Each path below is one point turned by a fixed rotation once a step. After each direction that follows a path, write how fast that rotation turns it, in degrees each step (0 if it stays still).
Each turn is a multiple of 5 degrees from 10 to 175, or 0.
Each row of a path follows its step; steps can be skipped.
path 1
step 0: [5, 6, -10, -13, 0, -14, 18, 4, 2, -20, 0, 14, -1, 0, 17, 30, -13, 25, -3, -11, 1, 7, 4, 14, -8, -30, 19, 15, -10, 33, -7, -12, -5, 5]
step 3: [-4, -22, 31, 1, -16, 0, 6, -10, -20, 2, 11, 4, -12, 20, 15, 17, 7, 20, 15, 17, 17, -6, 18, -19, 9, 14, -19, -5, 14, -19, -8, 0, -9, -1]
step 4: [11, -1, 19, -10, -15, 20, 26, 12, -4, 17, 11, -10, 2, -36, 17, -9, 5, -7, 2, 18, -7, -9, -6, 5, 19, 12, -14, -10, -1, -16, 3, 9, 26, 7]
step 5: [5, -32, -9, -9, -5, 5, -26, 24, -13, 3, 7, 1, -10, -19, -12, -29, 20, 11, 14, 0, 15, -1, 7, 7, 26, -1, -2, -7, -15, -5, -2, 14, -18, 9]
step 6: [-18, -4, 12, 0, 10, -1, -1, 17, 17, 14, -3, -2, 28, 6, -5, 0, 15, -19, -12, -5, -2, -15, 9, -7, 20, -8, -8, 5, -32, 17, 18, 16, 0, 28]
step 7: [-1, -7, -33, -13, 22, 12, -27, 2, 1, 6, -11, -2, 8, 4, 22, -6, -16, -6, 12, -14, -13, 12, 13, -9, 8, -40, 0, 5, -4, 3, 6, 3, 17, 4]
step 8: [-4, -3, -2, 9, 8, -9, -7, 3, 6, -7, -11, 12, 8, -17, 12, 14, -14, -27, -14, -31, 10, -8, 4, -9, -11, -13, 4, -1, 25, 27, 24, -2, -27, -12]
step 9: [2, -12, -20, -20, 1, -6, 17, -11, 3, -18, -19, -17, -9, 12, -15, 28, -7, -4, -7, 14, -7, -11, 14, -4, -17, -13, 34, -3, 21, 0, 16, -3, 8, -3]
step 10: [-10, 3, 12, 42, -24, 3, -20, -24, -11, -5, -22, -2, -4, -14, 1, 24, -1, 4, -1, 12, -2, -3, 11, 10, -14, 3, 14, -8, 21, 2, -13, 5, 13, -11]
step 11: [27, 1, 5, 2, -23, 20, 24, -6, 1, 9, 0, 12, 11, 1, -8, 16, -4, -5, 7, 16, 9, -5, -1, -11, 16, 14, 33, 8, -4, -16, -27, -3, -11, -24]
step 14: [26, -3, 5, -3, 8, 1, -15, 6, -30, 20, -3, 4, -12, 24, -17, -19, 4, -17, 7, 3, 6, -2, -19, -12, 4, -20, -26, -3, -21, 17, 12, 2, -4, 10]
Directions:
[-2, 3, -3, 6, -7, -7, -1, 2, -2, -4, 3, 3, 8, -1, 4, 0, 6, 3, 7, 3, 7, 6, 6, -2, 5, 4, 0, 8, 5, 9, 2, -3, -11, -1] | 140
[9, 4, 3, -1, 0, -10, 5, -3, 2, -2, 1, 4, -4, 1, 1, -2, -1, 10, -1, 7, 3, -1, -5, 1, -5, -2, -12, 1, -9, 5, -4, 2, 1, -8] | 25
[-3, 5, 9, -4, 1, 5, 2, 6, 2, 2, 4, -5, 0, 3, 0, -7, 10, -4, 4, -2, 7, 9, 0, 2, -3, -11, 2, -1, -2, 0, -1, 12, 0, -5] | 45
[-1, 2, -3, 0, -11, 1, 2, -1, 3, 7, -6, -6, -7, 2, -2, -1, -3, 6, -3, -13, 9, 3, 3, -2, 3, 4, -2, 4, -4, 0, 8, -2, 7, -3] | 0
[-3, -6, -10, -2, 7, 0, -4, 3, 0, 2, 5, -2, 0, 7, 2, 5, 0, -8, -5, -4, 0, -1, -4, 11, 1, -4, -5, 7, -2, 12, 3, -2, 2, -5] | 45
[-5, -4, -4, 4, -4, -8, 0, 7, -6, -9, 0, -10, -1, -4, -16, -5, 0, 0, -4, 6, -1, -1, -2, 1, -4, 0, 3, -5, -4, 4, 4, 1, 1, 2] | 90
path 2
step 0: [3, 15, -1, -9, -9, -5, -10, 12, -21, 1, 27, 15, 12, 26, 9, -5, 15, 16, 4, -3, 17, 2, 10, -1, -11, 5, -7, 7, 14, 5, 12, -8, 4, 23]
step 3: [11, 3, 6, -14, 12, 2, -13, -5, -10, 7, 14, 12, 2, 13, -2, -13, -14, 7, 15, 16, 24, -1, -30, 0, -2, -16, 3, 8, 12, 4, 12, 16, -18, -12]
step 4: [-1, 4, 4, -21, 13, 4, -6, -7, 2, -31, 23, 5, -6, 22, -6, -1, -17, 20, -7, -5, 9, 7, -18, -5, 2, -10, -6, 6, 20, 13, 13, 3, 3, -10]
step 5: [-20, 7, 17, 0, 3, -20, -2, 3, -8, -13, 15, 15, 0, 8, -14, -4, -22, 15, 10, -9, -4, 9, -14, -12, -1, 6, 4, 10, 17, 10, -6, -4, 31, -7]
step 7: [9, 23, -1, -1, 3, 2, -18, 1, -13, -16, 4, 28, 6, -5, 5, -25, -9, -2, 4, -6, -8, 13, -13, 3, -16, -18, -9, -13, -22, 17, 7, -3, -2, -5]
step 9: [20, -22, -1, 1, 17, -3, 12, 4, -8, -6, 0, -3, 6, -16, -14, -4, -9, -4, 10, -1, -18, 8, -39, 0, -4, -5, -14, 7, 11, 6, 3, -7, 15, -16]
step 10: [18, 10, 8, 2, 2, -10, 17, 18, 0, -17, 2, -6, 0, -10, -11, -14, 10, 2, 5, -23, 12, -3, -37, 1, 11, -4, -4, 8, -11, 1, 9, -2, 12, -19]
step 11: [7, 13, -4, 14, 12, -9, 24, 10, 8, -14, 14, 8, 9, 7, -5, -13, 2, 13, -16, -31, 0, -1, -8, 5, -2, 5, -7, -17, -16, -2, 6, -21, 17, -1]
step 12: [16, 8, -6, 11, -5, -15, 18, 13, -8, 15, 22, 2, 18, -10, -3, -16, -14, -11, 5, -8, -16, 5, 10, 7, -2, 4, -12, -17, -5, -6, 2, -21, 25, 6]
step 13: [24, 0, -1, 1, 7, -10, 4, 3, -9, 11, 5, -16, 11, -32, -11, -4, -3, -18, 3, 2, 5, 11, 9, -8, 1, -6, -26, -13, -22, -1, 22, -14, 1, -2]
step 14: [17, -5, 13, 24, 16, -4, -2, 5, 4, -1, -1, -16, 22, -8, -2, -8, 0, 5, -4, 3, 11, 19, -4, 11, -8, -9, -11, -6, -17, -23, 21, -4, -18, -14]
Directions:
[-2, 1, -5, 2, -2, 6, -1, 5, -1, -2, -4, 8, 0, -8, 2, 0, 5, 2, -2, -7, -17, -7, -10, -4, 4, 0, -4, 0, -2, 2, -3, 6, 2, -4] | 25
[3, 7, -10, 0, 0, -7, 5, -2, 2, 3, -2, -5, 0, 3, 7, 0, -5, 0, 0, 9, -2, 1, -3, -12, -2, -8, -1, -11, -1, 1, -8, 2, -4, 0] | 70
[9, -2, 4, 3, 2, 5, -9, -7, -3, 10, 5, 3, -4, -10, 4, 0, -5, -6, -5, 0, -5, 1, 4, 1, -2, -6, 10, -5, -2, 3, 5, -1, -3, 0] | 65
[-7, -1, 7, 8, 10, 3, -4, -2, -1, 0, -4, -1, 7, 6, -5, 1, -2, 7, -8, 1, -1, -5, 5, -4, -1, -5, 5, -3, -4, -6, -7, -5, 7, -7] | 115
[0, 1, 1, 8, 4, -1, 0, -9, 2, 3, -3, -11, -5, 2, 0, -10, 1, 1, 2, 1, -5, -9, -1, 6, -6, -5, -8, 9, 5, 6, 3, 1, -5, -3] | 60
